A single turn carries every row of the set below to another of its rows. Some are shown first; where does it send the rows asked next?
K_566: 19.9,19.5,-7.1,-18.4,27.6,8.2,22.5,0.0,4.0,3.6,14.6,17.5,16.0,-10.5,-26.1,-2.8,13.3,2.3,2.7,-19.0,-5.8,-2.7,2.2,-34.6,-5.2,-29.5,-43.0,8.1,-23.4
K_496: 6.0,55.8,-22.5,-2.4,-8.5,-8.0,-22.8,-22.9,3.6,14.7,-4.1,-4.2,28.5,6.4,-14.2,-13.5,-9.1,21.1,-5.6,12.7,-7.8,-34.5,-17.8,19.0,-8.3,-28.8,-9.0,-11.8,-23.0
K_840: 34.2,13.9,-9.5,-16.9,18.3,2.9,24.8,-38.6,24.7,0.1,4.2,-9.9,9.8,-21.1,13.2,1.9,11.2,26.1,17.9,12.7,-18.8,-11.3,1.5,17.4,20.7,-8.1,-28.3,13.1,-23.4
K_398: 6.0,19.5,-5.7,-23.5,-2.7,-9.2,-21.8,0.9,-1.5,1.9,8.5,9.6,30.6,30.2,-13.5,-1.2,21.5,-4.0,-1.7,16.6,-26.3,-28.9,-14.0,0.5,2.3,-30.1,12.8,-17.2,-13.0
K_201: 23.8,46.2,23.1,9.3,10.7,26.6,8.1,-12.7,21.7,-11.3,3.4,24.5,-34.4,-16.8,-4.4,19.8,-28.3,8.2,3.0,26.3,-29.2,-17.7,-18.7,6.3,30.3,-24.7,-18.7,34.3,0.1
K_397: 28.0,7.2,-19.8,18.0,18.0,-29.9,16.6,-36.9,16.6,-5.0,11.6,5.4,-13.1,-8.4,18.1,-9.1,-17.8,5.6,-29.4,31.1,-20.3,-12.9,-6.0,-17.8,18.2,-2.5,-16.6,18.1,-2.7
K_76: 25.2,42.0,3.9,-28.0,18.9,5.2,3.5,-32.5,-13.4,17.4,34.6,4.4,7.9,-1.0,-17.8,21.2,-17.3,-15.1,-2.9,37.0,-42.7,-40.6,-11.4,7.3,12.9,-45.1,2.3,-8.5,-17.3
K_54: 2.2,16.1,14.5,-0.2,45.9,3.6,-4.0,13.7,-4.1,26.0,2.3,23.7,-8.2,-4.6,-29.0,-10.9,-21.4,27.3,8.5,6.2,-20.2,-20.8,-19.7,-16.8,-16.5,-9.0,8.7,31.4,-10.0
K_269: 33.1,25.8,-6.0,-7.0,12.4,16.7,-14.1,-23.4,9.6,-32.6,-10.6,19.6,-6.0,4.7,0.4,-7.2,-4.6,-10.1,-13.6,13.8,-2.7,-18.5,-24.2,24.9,-8.9,-51.4,-8.3,18.6,18.9
K_263: 16.5,10.6,0.9,-0.2,16.5,6.5,13.7,-12.6,17.2,4.0,-6.5,-15.1,1.6,7.0,12.0,-11.3,34.5,10.9,15.2,30.4,-26.5,-35.3,-0.4,-7.6,49.8,-8.4,3.9,13.5,-22.1
K_939: 7.9,33.4,23.0,-2.9,-2.2,17.6,-10.9,-20.7,30.1,49.5,-1.5,15.9,-19.1,-21.4,11.2,-17.2,-2.3,7.9,4.8,29.5,-22.6,-29.9,10.1,2.7,16.8,-14.7,-31.3,33.9,5.1
K_79: -4.6,4.6,-12.2,0.1,-7.0,17.3,19.4,-10.8,-11.9,14.1,3.7,24.6,-40.1,-10.7,-19.0,-6.8,-10.0,-21.2,10.1,-7.5,-18.7,-42.0,-13.7,-29.5,13.9,-37.2,-8.1,-18.1,-8.2
K_245: 5.9,50.3,-11.1,19.4,24.7,5.3,8.4,-1.3,-1.0,22.2,-0.9,-5.4,0.6,-5.2,-28.6,-27.2,-1.4,12.5,-4.0,-2.7,-1.3,-32.4,-2.9,-45.0,7.4,-26.3,-26.9,18.8,-34.6
K_333: -0.1,24.5,6.8,3.9,17.2,14.8,12.5,-14.0,-2.7,34.5,9.0,28.1,-15.8,14.3,-4.0,-20.2,-32.6,-6.5,-10.4,30.7,-25.3,-28.6,-3.6,-33.3,5.8,-42.1,-34.8,-2.5,32.0
K_161: -13.6,-1.7,-6.2,-5.4,-1.7,-3.7,-4.3,-30.3,-6.1,4.7,-8.8,29.1,-7.8,-32.2,-2.4,9.5,-14.5,-10.0,-1.8,28.8,-16.4,-11.9,-33.9,7.7,-0.8,-42.3,16.7,8.8,16.7

K_840 -> K_398
K_566 -> K_263
K_333 -> K_201
Now these:
K_54 -> K_397
K_269 -> K_79

